rotation steps, each row followed by its count of steps
The counts run from 0 to 495.
[-12.2  19.3   2.9 -20.1  17.0  19.7 -20.2   6.3  58.4  -6.4  -6.8  16.1
  29.3   0.8 -23.7   9.7   1.9  -3.5  11.1 -32.6  21.1  11.9   9.5  14.2
  19.8 -16.6 -11.5   8.1 -26.9   6.2  -5.5  -3.9   7.5   3.5 -22.3 -39.4
  -2.4   7.5  -7.2   3.2  10.4   5.7   1.8  -5.5   3.4] | 246
[  7.0  -3.3 -15.4 -11.8  -1.9 -10.6 -28.4  18.6  58.3   2.7  22.5   6.8
  23.1  -6.6 -19.2   7.1   7.2  10.2  -7.0 -44.5  -7.4  17.1  10.3  31.7
  -1.6 -11.9 -22.4  30.3 -10.3  -3.2  -2.9   4.5  15.2  -4.1  -4.4 -26.6
  -8.9  -8.0  -7.6   2.4  16.5 -10.9  11.0  13.9  15.8] | 13
[ 16.7 -24.4   1.9 -17.8  -7.9 -17.5 -28.0  12.9  46.9   0.8  12.4 -28.3
  12.0  -5.5 -12.5   9.9   8.0  28.0  -8.9 -33.5   0.8  10.3 -13.8   4.6
   3.0 -16.6 -14.5  34.6 -13.0  29.9  29.5  19.9 -12.8   5.8  18.6  -2.4
   0.8   1.4  -9.5   6.4   3.7  -6.1   7.6  13.5 -24.9] | 223
[ 24.6  15.1  -8.4   2.8 -10.8   2.9 -17.5   9.2  25.0 -17.0  15.4 -12.7
  43.0   8.1 -33.8   5.7  12.6  10.6 -16.6 -15.0  29.0  30.7  -2.0   8.2
   0.2 -13.3 -15.9  15.0 -38.9  23.7  -7.2  10.8  -3.8   2.1 -34.4 -11.1
  -0.9  -2.6  10.2   4.8 -12.4 -19.9  -3.9  -0.1   4.4] | 359
[ 18.4  -6.8   7.7 -24.9  -1.5   5.4 -19.6  13.4  52.8   6.4   0.2 -16.9
  22.7  10.0  -1.5 -11.1  -2.1   0.5  -9.2 -36.7  -7.3  39.4   2.7  17.3
   3.2  -4.0 -15.3  34.0 -26.4   5.9  11.6   3.9 -15.4  11.3 -11.2 -21.8
  11.9  -6.1 -17.3   9.3  10.7  -8.5   8.1  24.3   6.5] | 452
[-26.0 -17.2  -1.7  -6.0  27.9  13.2  -3.1 -15.0  35.4  -7.0   1.1   9.6
  27.4   9.4 -15.7  12.4   2.1  17.9  11.5 -24.6  40.2   3.2   4.4  -0.8
  15.8 -31.3 -29.4  18.2 -25.7   4.1  19.8  18.5  -9.0 -18.7   0.7 -19.9
 -23.7   2.9  -1.0  16.3   6.4   0.9  -6.0   1.2 -22.6] | 478
[ -9.3  -6.2 -17.9  -9.3  12.3 -11.2 -21.8   9.3  69.5  -0.3  -2.6  -0.2
  17.0 -20.0 -19.4   6.1   8.2   9.5   7.2 -21.0   6.2  11.3   2.3   8.0
   8.3 -33.0  -0.5  16.1 -22.8  20.4  28.5  11.3   6.1  -7.8   2.3 -19.8
 -16.6   2.1  -9.2   3.8  17.4   9.9   7.6 -13.8 -25.3] | 235
[ 19.5 -13.5  17.6   0.8   9.5  -2.6  -4.0  12.5  13.7  -8.7   3.3 -25.2
  36.0  11.2 -20.1  16.7  12.2   9.8   1.7 -17.3  21.3   1.6 -15.9   6.5
   3.5 -20.7   1.2  34.4 -34.9  42.9   6.5  18.2  13.8  27.2 -26.1 -22.0
   4.3  26.7  -0.6   4.7  -5.4  -1.1  -0.9  -0.5 -23.3] | 373
[  1.0  -8.7  -4.8 -16.2  14.9  -8.5 -24.9  -8.2  14.9   4.6  31.3  -5.8
  16.9 -10.6 -12.4  27.7 -16.6  38.2   2.5 -37.6  28.8   5.9  -8.4   0.6
  -6.5  -2.1 -23.6  29.6 -11.5  29.6  -5.2  13.6  -5.9  -0.9  10.9  -0.2
 -17.6   1.8   3.4  27.8   7.5  -4.2  -0.6  33.1 -27.0] | 269
[ 12.0   1.9  14.9 -13.0   2.7   2.0 -29.4  12.5  55.3 -16.6 -19.9 -21.1
  26.7  -9.9 -19.9   4.2   2.9  10.4  -4.8 -20.7   5.2  18.5   4.5  16.1
  12.1 -10.5  -1.2  13.3 -29.0  37.0  24.0 -11.0 -17.1   1.5  -2.7 -18.0
   9.1  12.0 -17.2  13.9   5.7  -4.8   3.6   3.9 -27.6] | 229
[ -6.1  -3.3  -6.3  -4.0  13.3  14.7   5.5   0.2  38.8 -11.5 -21.2  -7.1
  32.1   3.2 -21.0   0.8  -3.6   5.4   9.4 -33.8  13.0  39.9   8.9  10.4
   5.5 -14.1   8.9  16.9 -41.5   6.9   9.0   3.5 -18.7 -12.6 -19.3 -18.2
   7.6   9.9 -12.7  11.3 -12.5  -6.5  -1.4  11.8 -41.1] | 181
[  4.9  -4.0 -16.8 -13.9   3.7  -6.5 -35.1  15.6  60.6   6.6  17.7  17.3
  15.1 -11.4 -16.0   3.0   7.7   9.5   3.9 -27.6  -1.5  20.1   7.8  14.9
   8.9 -16.1 -15.2  14.3 -21.8   8.6   8.7  10.1  14.8   5.5  -2.5 -19.5
 -31.7 -11.1  -3.2  -5.5  34.2  -9.4   3.1  14.9   8.0] | 10
[ -0.7   6.0 -14.3 -12.1  11.6   4.9 -28.0  -2.9  18.9   6.6  35.6  -2.1
  20.0 -10.9 -15.3  28.0 -23.9  31.0  -1.6 -41.7  36.4  12.3  -5.9   3.6
  -4.8  -2.8 -22.6  23.6 -10.0  28.7  -9.5   1.9 -10.1  -8.2  -0.8  -0.1
 -10.7   7.1   3.7  27.1   4.5   4.7   1.5  19.3 -23.9] | 267
[ 11.5   2.7 -18.4 -26.8  14.8  19.1 -37.7 -18.5  20.0 -18.6 -21.3  -8.2
  22.5  -4.8 -11.0  11.7 -17.7  -8.8  11.6 -18.3  29.0  21.5  -5.3  27.8
  19.5   4.3 -26.4  14.3 -32.6  11.6  -0.9  -3.2  -4.4   5.2 -15.2  -1.7
 -16.1   8.9 -12.1  23.3   7.7   5.2   1.2  30.8   5.5] | 52
[ 21.8 -20.9 -20.8 -18.1 -10.6 -10.7 -15.0  -2.9  27.6 -15.0  10.9  -6.8
  31.1   5.0 -27.9   9.2  19.1  13.8 -19.9 -32.4  24.6  20.4 -17.8  10.0
  11.0  -2.1 -12.4  26.0 -24.0   9.0  -6.7  32.6  12.6   4.0 -17.6  -3.2
  -5.3 -10.0   2.2 -12.1 -15.1 -14.7   1.6  12.6  24.9] | 354
[  8.5 -20.8  -7.8   0.0  17.9  -7.2   3.4   1.6  24.2 -27.3  -0.3  -5.9
  41.0  -3.4 -24.2  18.8  12.0  19.3 -16.6 -35.2  25.8  21.0 -13.5   7.9
  17.4  12.9  16.3  19.1 -29.5  25.6  -7.8  29.1   5.6   3.2 -21.3  -4.9
  -1.1   9.9  -4.7 -15.9 -12.1  -9.3  -6.5  16.3 -19.1] | 130
[  2.8 -17.3 -20.6   3.5  11.1  -9.5 -34.8  -3.7  33.6 -22.7   7.0  -8.1
  22.1 -20.2 -20.9  16.4  -1.9   8.2  -2.1 -11.4   7.2  14.1   8.6  40.6
   9.8  -3.9 -24.2  23.7 -23.6  17.6  14.1   6.1  11.3  -9.8  14.1   1.8
 -39.9   5.6 -12.5  19.9  19.5  -4.8   3.7  20.0 -21.5] | 285
[ -5.7   5.2  -2.5  -3.5   9.2  37.9 -17.9  -7.4  28.8 -11.3   3.8   6.6
  34.2  26.2 -13.3  14.1  -4.5   1.1   5.9 -17.0  42.5  28.4   1.6   5.0
  30.9 -15.6 -34.5  13.2 -34.7   0.3   0.0   9.7 -24.0  -2.3 -18.6 -14.9
 -14.0   0.8  -4.2   1.9  13.6   6.2  -7.3   3.9   0.9] | 199
[-11.8 -17.1  -2.5 -14.4   6.8  -3.7 -14.4   7.5  59.0  -5.6   2.1   0.6
  20.9  -8.4 -25.9   7.2  10.9   5.3   1.8 -31.9   2.0   7.4  10.7  28.2
   5.6 -21.6 -16.2  25.2 -19.7   7.9  22.5   3.1  11.6 -15.2  13.2 -27.8
 -13.1   6.5 -16.3  14.6   1.0   3.8  14.1 -11.5 -20.2] | 238
[ 11.6 -22.5   1.3   7.5   5.1 -18.4  -0.1  17.2  19.0  -5.6  27.9 -23.7
  49.7   2.9 -16.8  15.9   7.2  13.7 -28.9 -31.6  20.4   7.2  -5.2  18.9
  -0.4 -10.9 -10.0  37.3 -20.4  29.5  10.0  15.2  10.1   3.6 -18.5 -12.1
   5.6  15.9  -2.2   6.7 -10.3   0.5   4.0 -14.0  -8.1] | 369
[ 13.1   1.3 -16.8 -23.8  21.1  19.3 -29.2 -22.0  23.1 -23.1 -22.3 -11.8
  23.6   1.5  -9.7  11.7 -15.7 -14.2  12.0 -18.6  27.1  19.1  -1.2  34.6
  18.1   3.9 -30.0  20.8 -30.5   7.5  -2.3   0.9  -5.7   3.5 -13.6  -6.2
  -9.9   9.8 -10.5  24.5  10.1   6.8  -0.3  30.0   4.0] | 51
[ 18.5 -17.8 -27.5   4.8   3.4 -24.2 -14.4   9.2  32.0  -1.1  19.3  -9.9
  30.9  -7.8 -25.5   3.5  14.0  30.8 -13.6 -28.6  24.8   9.0  -5.4   2.7
 -11.6 -32.2 -12.9  23.0 -22.9  22.5  14.7  22.8   7.7  -4.2 -19.4  -3.6
 -18.9  -4.3  20.2   6.7   0.6 -26.3  -4.9   2.0   1.7] | 75
[  0.9  -6.2  -6.3  -9.0  11.0   0.0  -4.4  12.0  43.9  24.7  22.3  -8.7
  24.8  -6.2   0.1 -13.8 -12.3   2.9   0.1 -25.7   2.8  52.1   4.8 -12.0
 -11.0 -13.1   4.2  26.2 -39.8  19.8  19.6   8.4 -13.2   2.7 -13.4 -11.3
  -4.4  -5.8  -8.2  17.6  19.5 -10.9   0.0  19.9 -21.6] | 170
[  5.2 -18.6   9.4 -15.3  31.3  -8.0   1.3  -7.2  29.3  -2.7   1.2 -13.5
  32.3   8.7  -7.5   6.7   5.4 -13.7   4.2  -8.4  18.7  -2.3  -4.8  17.7
   5.2 -15.6 -25.5  45.6 -32.5  15.2  16.9  22.8  24.9  19.8 -15.9 -35.8
  -9.1  18.2  -6.3  22.2   8.3  10.4   7.5  -0.5   3.1] | 95
[ 16.9  13.4  -9.3  -5.5  -1.5  12.7 -41.7   5.8  55.5 -25.7  -5.2  -9.7
  13.4   0.6 -25.6  13.1   5.7  -4.7  14.4  -9.6  -2.0  19.5   3.6  38.0
  17.6  -9.8 -22.5  22.2 -25.0  14.5  -3.7   4.0   0.8   9.8  -3.5 -22.4
 -15.5   4.4 -14.2   0.3  20.2   3.9   5.4  15.9 -14.6] | 3
[ -1.8 -22.2  -1.5  -4.5  17.6 -15.1   5.6  -4.7  25.3 -19.3  21.7  -3.9
  47.6  -9.8 -24.3   3.5   0.9  13.8 -32.5 -31.3  23.4  33.0   6.2  11.3
   0.6  25.3  -1.1  21.9 -32.6  20.1   1.7  13.9   5.1 -12.3  -5.9  -2.7
  -7.2  -3.1  -5.5   7.5 -10.6 -17.5  -3.6  14.7 -14.0] | 126
[ 16.0 -21.8 -21.7 -23.2  -9.1 -13.5 -18.4  -3.7  25.7 -13.7  14.4  -4.1
  32.0   0.1 -26.3  10.3  16.0  10.9 -22.3 -36.3  21.6  22.1 -15.4  11.3
  11.6   3.9 -14.4  23.9 -26.6   8.1  -1.7  25.8  12.2  -1.0 -14.1   2.7
  -9.8 -10.3   1.1  -8.1 -15.1 -15.3   2.9  11.9  28.6] | 353
[ -9.4  12.6   8.1 -21.3  21.2  19.2 -16.5   4.3  61.1  -8.8 -14.6  15.3
  27.2   4.1 -23.1   8.7   8.4  -0.2  13.1 -27.1  14.4  10.1   6.6  12.9
  18.0 -16.5 -13.1  10.5 -27.8   4.4  -1.6   0.1   9.8   5.4 -17.0 -44.0
  -1.2   7.0  -9.1   0.0   9.9   3.7   1.1  -1.1   1.7] | 245
[  2.1  -2.9  -2.1 -25.5   6.3   1.8   7.0  -8.1  38.3  -4.5  15.0  -0.3
  21.9   8.2 -22.6  -2.9   8.0  -0.7   0.3 -34.2   8.1  47.2  -6.4   2.3
   1.3  11.5  -3.2  33.5 -34.8  -4.2 -17.9  32.3   5.7   1.1  -9.7 -24.7
   6.2 -12.7  -7.6   2.3 -13.8  -9.3   4.7  37.4 -10.2] | 403
[-20.2 -32.5 -13.6  -5.6  16.5  12.5   1.9  -8.2  33.7 -14.0  -1.1   5.3
  35.6  12.9 -11.7  16.4   1.2   6.3  -4.8 -47.7  26.2  18.6   5.1  21.8
  26.0  -9.6 -19.4  27.7 -23.2 -14.4  11.0  17.2  -4.6 -25.8  -2.5 -11.8
  -6.8   6.3 -21.4   1.1  -4.6   9.6   3.9  -4.2  -7.9] | 191
[  8.8  14.0 -25.3 -26.2  -5.6   1.9 -15.8  -4.1  21.9  -2.8  17.5  -8.6
  29.3 -13.3 -29.6   7.8 -11.0   3.0  -5.8 -31.6  26.3  45.2 -11.3  -0.8
   1.7   7.4   9.0  13.7 -36.8  25.5 -14.3   3.6   4.8   0.7 -19.0  -1.0
   1.6  -1.4  -4.8  12.6 -23.1   1.0   1.5  18.1 -12.3] | 118
[ -7.3 -32.9  12.0 -25.7  17.1  -2.3   4.2   1.9  45.9   4.4 -12.1  -1.9
  29.1  -2.4 -12.5  -0.9  10.8  26.8  -4.3 -54.3   9.6  17.3   2.3  -4.0
   2.9 -11.0  -2.0  20.1 -23.0  12.6  22.8  10.5 -10.1 -12.2   0.9 -20.1
   2.6   4.1  -9.5  13.1  -7.6 -25.6  -2.3  14.1 -16.3] | 466
[ -4.1 -32.3 -12.9  16.0   7.2  16.2 -17.2   6.5   9.5  -5.5  20.4  -0.6
  29.2  12.0  -6.6  30.0  -2.4  22.1   7.9 -28.4  28.5  19.4  -6.1   8.1
  29.2 -21.9  -5.6  20.7 -28.1  25.4  12.2  14.8  -6.0   0.1  -6.7  10.2
 -25.0  20.6 -13.3  -6.9  21.4  11.5  -2.8   0.3 -27.4] | 428
[ 18.5   6.6   2.0 -18.1  -2.5   5.3 -24.6  20.4  44.8   2.3  -3.7   6.6
  19.5   4.2 -27.4   9.6  10.8  22.7  15.6 -45.7  -0.8  13.0   0.2  14.7
  -6.2 -23.1 -10.3  17.4 -20.6  12.2 -17.9   6.0  10.1  13.6 -23.3 -32.3
   0.3   4.6   4.5   1.5   3.8 -28.1   0.6  28.9   5.7] | 18
[ -4.5   0.5  -4.2  -8.9  12.3   2.2 -21.5  19.8  34.8  21.0  19.5  11.3
  36.8 -12.3 -12.7   8.5 -13.3  25.8   1.3 -51.9  18.2  14.6  16.1   4.8
 -11.7 -21.7  -6.5   8.1 -21.2  25.0  -0.1 -18.5   4.4  -2.3 -23.7 -19.3
  -9.6  11.2   5.7  21.5  12.5 -21.6  -1.7   6.9   3.1] | 24
[  2.2 -27.1 -19.1 -23.4  32.0  -0.8 -15.4 -24.7  18.1  -8.4 -10.8  -7.6
  13.5   0.5  -3.0  19.4  -9.0   3.9  19.9 -33.5  23.6  -1.3 -13.4  22.0
  10.6  -9.4 -27.9  37.3 -18.4   3.7   5.1  23.9   9.4   1.9   4.3  -5.7
 -19.3  10.5  -6.5  23.8   6.1  10.0   2.7  33.0 -11.8] | 46
[-21.6 -30.8 -17.2  -2.8  26.3   9.2   7.1  -6.5  39.0  -9.7  -0.9   8.4
  34.8  10.1  -7.1  10.7   3.4   8.0  -1.9 -43.4  25.2  21.0   6.3  15.2
  21.3 -11.3 -16.5  24.7 -24.0 -12.0  15.9  18.4  -6.2 -26.8  -4.6 -11.1
 -11.1   3.9 -15.9   0.6   1.9   9.0   2.1  -6.9 -10.8] | 190
